Each row is where one point has got to under a steady rotation. How many ticks took it there?
The counts run from 0 to 412.
[ 49.5  -8.1  18.6  -8.5 -25.0 -12.1   8.0  18.8  13.6  -0.6  11.7  -7.1
  14.6  -2.2   1.0  -6.6   7.2  10.2   1.3 -12.4 -22.0  19.5  -8.8  -3.3
  -3.3  -8.4  15.5 -31.8  -0.4  -2.9 -11.4  -7.5  -9.1   2.1   0.4  -3.8
   3.2  -4.1   1.5  -2.1  22.6]
34
[ 19.4   2.6  18.0 -26.5  -4.0  -2.8  20.0  -6.4   4.3  15.0  20.5  -3.2
  27.3 -15.9  -2.5  10.5 -11.6 -24.6   4.9 -10.9 -16.6  11.8  13.6   5.9
   5.8  -9.5   0.6 -12.2  12.8   2.1  -5.7   9.0  16.1  -2.7  -0.1 -13.6
  30.9   0.4 -23.6   9.1 -24.7]
401
[ 21.0  -4.6 -17.3 -24.3 -13.5  16.3  19.6   7.2  -7.3 -10.4   4.4  -6.3
  11.2 -21.4   8.5   9.8  -7.8  13.2   5.1 -21.7 -25.9   3.1  -0.9   0.5
  16.8   4.9   0.1 -31.6   1.7   2.5  -9.9  10.4  12.4  -2.7  29.1  -4.7
  15.3 -14.1  -5.9   8.2   7.2]
276
[  5.1  -5.7 -14.5  16.1   0.7   5.6  15.6  22.0  -0.9 -12.0   2.2   3.6
  16.8 -15.1   1.9 -13.5   3.9  -1.6  10.2 -33.9 -22.0  25.2  -6.4 -26.4
  14.5 -12.2   0.6  -6.4 -28.4   9.0 -13.7 -10.5 -16.2   6.9 -10.0   9.2
  -1.0   3.2  14.8  24.4   8.5]
354
[ 19.8  -9.0 -16.1 -26.4  -9.1  -2.9  12.5   4.2   5.0 -13.2  13.9  -8.0
  20.9  -0.3  10.2  -4.9   2.2  -1.3   3.1 -41.3 -24.1  -4.7   5.8   1.7
   5.1  -2.7  11.2   2.9 -11.6  -2.8 -18.7 -10.4  -0.9   7.1 -36.8 -16.3
  -2.3 -27.6   7.7  17.6  -9.3]
249
[  6.3 -41.0  10.8 -12.3 -14.2 -18.5  11.7   4.9   6.2 -15.3   9.1 -12.3
  29.3   5.5   1.0  -4.1   4.1  -0.5   5.6 -10.1 -27.0  28.7 -15.7 -11.9
   1.4 -21.2  -3.7 -20.2   7.3   0.7   7.6  -4.2  -7.2 -16.2  19.2  -6.1
   7.2  -5.4 -10.1  10.2  16.6]
392
[-12.8   9.5  13.9   4.7   8.5   8.1  10.0  17.1 -12.9  10.8  10.5  17.0
  33.4 -24.6  -5.5  -0.3   3.6  -5.3  17.3  -7.7 -18.4  11.9 -23.0 -31.7
  19.4 -18.1  -6.3  -8.0  -0.5  10.8  14.2  -1.6  10.2  14.1  10.4   4.4
  17.3  15.9  -7.3  -7.7   5.3]
199
[ -1.1 -21.3  10.6 -22.4 -33.8   1.7 -11.7  14.5  -9.1  14.5  10.9   0.6
  -1.6  -4.6  15.7  -7.7   7.0  22.8  13.2 -13.7 -29.2  22.9  -2.5 -13.3
  29.0   2.0  11.4 -22.4  -8.1   1.6  14.2  19.7   9.3   5.4   3.6   4.2
  -0.4  -8.7   0.9  -3.2   3.6]
55
[ 38.9 -14.9  20.1   7.1  -2.8   3.0   3.9   5.9  -9.5   8.9  -1.5  -8.5
  20.0  -6.7  -5.2  12.6  23.2 -16.4   5.7 -34.6 -16.5   4.0   6.2   3.7
 -11.1  -3.4  23.1  -3.6 -15.8 -18.0  -1.3   0.3  16.4   1.9  -8.8 -29.9
  -0.5 -10.0   9.1  14.1  -4.6]
364
[  3.3 -13.0   2.7 -22.4 -14.7  12.5  19.4  -4.9   0.2  -0.6  13.8 -30.3
   6.3 -13.7  10.5 -19.8  -0.4  -1.0   6.1 -11.9 -35.2  10.7   6.9 -17.3
  30.4 -16.8   6.7 -17.6  -7.4   1.2 -16.4  10.8  -3.4 -12.1  -1.1  17.7
   0.4   0.5   7.4  25.6   2.3]
154
[ -9.5  -0.1  22.6  -7.9 -17.8  10.2  17.1  21.5   8.6  24.7   0.3   0.9
   5.0 -37.6   3.0  -9.9  11.4  -0.6   3.6 -15.7 -16.1  34.0   9.2 -19.3
  -3.3  -0.4  12.0 -29.9 -13.9  -7.9  11.7   8.6   0.9   4.3   6.7  11.9
   2.0  -1.0 -22.4   3.6  -5.7]
61
[ 11.8  -0.2  -8.6  -0.7 -18.6  -2.6 -18.3  20.2   7.1   6.0  -0.2   4.8
  14.6  -7.0  19.2  10.6  20.0   8.2  36.6 -37.5   1.9   5.9  -9.5  -8.8
   5.3  -9.6  -2.3   9.6 -10.4  -8.0   8.6  -0.8  19.0  21.4 -10.0   3.3
  -6.7 -25.5   8.7 -12.5 -14.7]
344
[  8.3 -23.9  -0.3  -1.1 -18.8  -8.7   2.9  -0.7  10.5  13.2  18.7  31.6
  14.9 -17.1   5.3  27.4   3.1   4.1  19.2  11.7 -13.1  15.4   0.4 -19.5
  22.3  -1.8  -0.1 -22.2   8.6  -4.5  16.2   3.7  24.9   4.4  -3.0 -23.7
  16.9 -16.4  -0.2   8.0  -2.0]
78
[ 28.3  19.1 -15.3 -22.4 -13.8  22.1  19.4  -4.3   0.7   1.3   8.7 -23.5
  14.9 -30.4   6.8  -7.6 -10.5  -4.0  11.6 -16.9  -2.4   5.4   6.5 -15.5
  17.1 -10.0   0.4  -8.1  -8.0  -5.9 -21.9  -4.7   9.9   9.6  -4.2  22.4
   3.9  -3.6   5.8  14.1  -3.2]
20
[  0.5  -9.8   5.6  -9.6   0.1  -3.4   8.0  12.7   6.3  18.0  20.2  31.2
  13.9  -9.8  -0.6  30.0  13.2   9.2  -0.2  -0.3 -30.1   3.7   1.1  -6.6
  12.2   0.4  25.6 -25.5  -2.7   6.8  12.3   4.2  22.1  -1.5 -16.3 -27.5
  21.7  -9.1  -8.8   9.9   4.5]
75
[  5.8  -2.7  12.4   3.4   6.6 -19.2  -7.4   1.7   2.6  -9.7   8.1  -1.7
  22.5   1.0  10.5  26.4  14.8  -7.7  30.3 -30.5  -0.9   7.1 -31.2  -6.6
  -0.2 -36.8  -4.7   6.2  -1.5   0.1  11.7 -20.3  15.0  15.3  -3.5 -10.4
  14.4  -2.4   2.8  16.2 -14.7]
107
[-10.3   1.2  -1.3  -1.9   2.7   7.0   9.0  11.4  -5.9   8.8  -9.7   0.2
  35.4 -24.3  -9.5 -12.9  21.3 -24.4   6.1 -35.8  -4.0  -9.4   8.9 -30.1
   8.0 -14.4   9.7  11.7 -13.1   6.3   0.6 -12.9   4.9   9.0 -23.0  -7.7
   2.5  -6.9   9.5  16.4  -6.5]
224
[ 11.5  -6.0   3.3 -50.1 -16.7  -0.9  -8.6  -3.3   1.2   1.1  10.7  -9.0
  20.2  -0.5  15.5  17.1  -8.7   3.7   7.8  -9.7 -17.7  -0.9   7.9   1.2
   4.0  -5.1  20.8 -19.9  25.7  10.7  13.0   9.3  31.0   5.2 -17.4  -2.7
  13.0 -15.7 -11.5   0.0  -7.8]
408
[ 26.3  -7.7  15.6   1.1 -22.7  -2.4   8.6  21.6  -1.5  -3.6  11.1 -10.1
   4.7  -1.6   0.4  -8.0  18.9  15.5  17.0 -21.4 -19.0  17.3 -11.7  -1.2
  10.3 -25.8   0.3 -28.4 -19.1   0.4 -12.9   2.1 -13.2  -0.1  28.7   1.8
  18.0   8.5  -9.9  -2.9   9.4]
36
[ -5.9  -0.3  29.4 -22.7  -4.9 -11.3  11.2  22.1  -1.6   0.3  -8.3 -10.1
  14.2  -7.3   7.0 -21.5  -2.5 -15.4   2.2 -11.1 -36.6  19.2  -5.3 -18.4
  13.1  -8.8  18.6 -22.7  10.4  25.5  -1.8  10.0  -8.1  -5.9   7.6   0.8
  13.2   5.4  -4.4  15.6   6.0]
291
[  5.3 -10.2   4.8  -5.5  -5.1   9.4   2.6   5.6  -8.4 -11.9  -8.0 -37.6
  33.9 -17.6  -1.2 -11.7  12.1  -7.5   1.9 -37.4  -7.2   1.0  -9.1 -12.8
  -4.6 -32.6  16.6  -8.7 -14.7  -4.4   1.8 -16.3   4.6   3.7   0.6  17.5
  -6.2   0.7  11.2  17.0   9.2]
128
[ -5.9  20.0   0.0 -19.0 -17.2  -8.6   5.1  22.0  30.9  23.5  -5.0  15.8
  12.3 -24.6   8.3  -1.4  -0.6  -0.8   3.1  -6.1 -15.4  14.0   0.8 -29.8
  30.2  10.4   8.9 -24.2   3.2  11.0  -5.5  -5.7   6.4  -1.6 -19.6  -7.1
  12.1 -16.8  -1.1   8.4   8.9]
316
[  6.9 -19.8  -7.7 -25.4  -9.6  10.0  19.3  -8.0  -3.8   0.2  31.9  -4.7
  23.6 -21.5   0.9  -7.7 -21.0  -3.8   4.9 -28.9 -19.0  21.9  -4.4   5.0
  22.3   6.7 -11.0   6.5  -4.7 -20.3   0.3  -2.7  10.4  19.9  -3.6  -8.1
   1.1 -11.3   4.8   7.9  -7.1]
378
[ 19.2 -18.2  -3.9 -21.4 -21.0   1.6   9.3   1.3   4.0 -12.5  15.6 -26.1
  -0.3 -13.7  15.9  -5.2   2.5   2.2   0.7 -28.6 -19.2  -1.0  18.8  -4.8
  14.4 -20.6  19.9 -22.3  -0.2  10.3  -1.3  16.7  -5.1  -3.3  -6.1  22.6
   3.4  -1.1   2.6  31.6 -13.4]
150
[ 34.8   0.3   7.3   3.1 -18.0  -9.6   8.6   7.4  15.9   3.8  16.5  -7.0
  24.7   7.8  -4.6  -2.2 -11.2  -7.0   2.0 -41.3 -14.1  21.4 -11.8   7.2
  29.6  -9.6 -15.0 -10.5   1.0  -5.1  -7.3  -2.3   0.2  -3.8  -0.2 -15.1
  13.4  -0.7   5.3 -12.4  10.1]
137
[  3.9 -17.1   1.5 -39.1 -38.5   0.6   9.6  -3.3 -17.5 -10.5  15.4 -11.1
  -6.7 -28.0  13.5   0.0  -2.5  11.6  23.4 -20.5 -10.0  14.2 -11.6  -4.7
   8.5 -11.7 -18.7 -18.0   1.9 -18.3   6.8   3.8   6.4  11.3  16.1  -3.8
   9.1  -3.2 -12.7   5.2  -2.1]
281
[ 12.6 -12.6 -15.2 -21.6  -5.3  20.7  27.9  -2.0  -2.5   1.7  10.7  -6.8
  22.4 -35.8   1.1  -5.4 -19.8 -12.0  -8.2 -35.8 -19.2  15.8   6.9  -1.5
  17.4  13.8  -0.6  -3.2  -6.9 -19.8  -1.1  -0.7   5.0   9.8  -0.7  -7.1
   2.8 -14.4   1.4  19.3  -5.3]
379
[  4.2  -4.8  -6.2 -34.9 -29.8   6.9  14.8   6.5 -13.8  -3.5   0.0 -13.9
 -10.8 -33.6  18.1   9.5   1.8   8.4  17.5 -32.1 -12.1  12.1   1.5  -5.6
   7.4  -3.6  -4.6 -30.3  -8.5  -4.2   1.3   9.5   8.1   1.0  24.5  -0.3
  11.8  -1.7 -17.7  15.1  -1.5]
280
[  2.8   4.4   7.9 -20.6 -23.0 -10.6   3.1   2.0  -6.8   3.2   9.6  14.1
  -8.2 -24.6  20.5   8.7  -6.5  -8.5  31.8   0.7 -29.2  10.6  -5.7 -25.5
  31.4   5.6 -18.1 -16.7  16.9   2.6   1.9  15.4   5.8   4.0  -6.1 -14.5
   7.7  -0.5  -2.9   6.4 -14.6]
181
[ -3.6  -8.0  17.7 -33.7 -23.6 -13.6  -8.5  13.7 -14.2  17.1   1.3  11.5
   0.1 -16.3  21.6   1.7  15.3   0.4  31.7   3.3 -24.2   4.8 -10.3 -23.9
   6.1   0.0   3.9  -4.3  14.1  -3.6   7.2  10.5  12.8  10.3  -8.7 -23.1
   2.7 -15.9   0.8   3.0  -9.7]
185
[ 30.3  -3.8   8.4  21.0   3.5   7.3  11.8   8.7 -15.6   1.4 -13.5  -7.4
  24.3 -17.1  -5.4   8.0  16.1 -26.8   9.4 -40.8 -22.9   7.0  10.9 -18.4
   4.9   1.8   7.1  -7.0 -16.2  -5.9  -8.3   0.6   1.7  -5.5  -5.1 -22.1
  -1.7   4.6  12.7  17.5   5.7]
361
[ 28.0 -11.3  19.3 -11.0 -15.2   5.9  11.0   4.2 -15.7   4.6  32.4  -2.3
  -2.5 -26.1   2.7 -10.4   9.5  -3.2  22.2 -16.0 -26.8  -9.2 -11.0  -3.1
  23.0 -19.6  -8.5   1.1  14.3  -2.2   6.1  14.8  -6.5  15.5   9.4 -10.8
  14.5   9.4   0.4   0.2 -25.5]
44
[ 20.3   1.1  19.1 -18.6 -19.2  -9.2  -4.7   5.8   4.0  13.3  24.3   7.4
  20.6 -26.9   2.7  16.9   1.6  -3.7  11.7  -3.1   5.6   0.8  -6.9  -7.8
   0.8 -17.5   4.9 -19.7  30.1   0.9  35.7   6.9  18.2  14.0  -2.5   8.0
  12.7   1.5 -16.5  -7.5  -9.8]
304
[ -4.2   9.7  -0.4 -23.4 -18.1 -15.8   0.5  17.3  27.6  16.8  11.6  14.3
  13.8 -15.7   7.7  -8.7   0.4   7.5  11.8   2.4 -19.4   8.6 -16.6 -25.3
  37.1   4.9  -2.9 -10.8   9.0   3.6   3.8  -5.9   4.9   9.1 -19.2 -12.6
   5.8 -21.5  10.3   2.1  10.7]
315
[-11.7  10.4   8.9 -26.2 -10.9 -16.1 -14.6  11.1  22.3   8.0  27.0   3.7
   6.3  -9.3  15.2   7.9 -14.6   7.1  10.3  -9.7 -18.2  11.4 -18.3 -10.4
  36.4 -15.5   3.3 -12.8  19.6  11.6  21.5   2.2  11.0  11.8 -21.8   7.6
  11.0  -6.5  -3.2   4.9  -8.1]
311
[ -3.8   0.3   8.4 -10.6  -5.3  -2.6  11.1   4.0  -0.4  15.5   8.6   8.1
  27.5 -21.3 -11.5 -14.8  14.0 -25.4   8.1 -26.4   5.4   4.5   5.6 -23.4
   5.5  -9.2  17.3  16.5 -13.8  -1.4   0.4 -18.2  10.6  20.3 -35.4 -12.7
   8.5  -6.5   7.4   9.6  -6.0]
223
[ -3.3  -7.9  30.5 -22.6 -16.3 -19.8   4.1  18.3  -9.1   6.7   9.5  -0.2
  12.3  11.4   8.8 -20.0  -3.8  -6.6  12.9  -9.9 -32.6  23.0  -8.9 -14.1
  17.8 -12.0  10.5 -15.7  14.1  20.2   1.5   7.8  -3.1  -3.2   6.6 -10.2
  19.1  10.7  -6.1  -1.3   8.2]
292
[  8.0   7.5   4.4   3.4  -3.7 -15.0 -25.4  20.3   4.1  -2.3  -3.9  18.8
  18.1 -13.9  11.7  24.8   8.8  -1.8  19.4 -27.6 -14.1  -4.3 -25.7 -16.6
  17.7  -6.7  -4.2  -3.1  21.0   8.4  35.4  -0.7  12.1  14.1 -10.0 -15.4
   5.5  -7.3   7.2  -3.5   0.2]
207
[ -2.6  -4.4   8.5  -8.9 -32.2 -18.3  -4.5  23.8   9.9  11.2   1.4  24.0
  24.3 -13.9   7.3  -6.2  24.0 -10.3  29.8  -3.2   3.1   1.3  -0.1 -42.4
  -0.9 -15.1  -9.1  -8.7   6.2   6.1  10.8  -6.3  -1.5   6.1 -13.3  -7.0
  -0.9 -10.9  -5.0 -12.8   2.4]
322
[-18.0  10.6 -12.1 -16.2   7.5   4.2   9.2  24.4  -0.5   9.7  -6.1  15.8
  39.6  -1.9  -3.3   2.0   3.3  -0.7   1.6 -18.1 -18.4  22.0  -2.3 -21.6
  -1.0   2.0  25.9  -8.0 -20.9  12.5  -3.1 -11.9  20.2   8.1 -27.4  -6.3
  11.8 -15.0  -2.1   1.3  14.6]
94
[ 45.5  -7.3  19.5  -5.8 -18.2   2.9  26.4  10.2  10.2  10.6  25.4   2.9
  13.6 -24.2  -7.0  -4.7  14.7   7.2  -1.9  -2.9 -16.1  13.2  -6.6  -0.1
   4.2 -16.3   9.0 -26.6  -7.9 -12.7 -19.5  -5.1 -11.6   5.9  13.4  -4.7
  15.8   2.2  -8.1   3.1   2.4]
38
[  9.2 -15.7   4.1 -20.5 -14.0   8.2 -11.7  14.5 -17.0   4.8   7.0  -5.3
   1.9 -11.0  14.0  -9.5   7.9  21.8  17.5 -14.6 -40.1  -7.7  -6.7 -12.7
  35.2  -3.9  12.1 -10.6  10.0   8.6  12.7  28.3   2.0   4.6   6.1  -4.3
  -3.6 -10.6  14.5   4.8  -9.7]
51
[ 22.5 -16.2   0.9  22.6  -7.0  -7.1 -14.9   7.8   5.4  -3.7   7.6  -1.6
  44.6  14.5  -4.7  14.2  13.0   6.8  11.5 -30.1  -6.3  17.0  -4.9 -17.0
  17.5 -26.5   0.6  -6.1  -6.0   0.8  13.9  -6.1  17.3  -6.7  -9.8   2.5
   1.2 -10.4  14.1  -9.4  15.1]
233
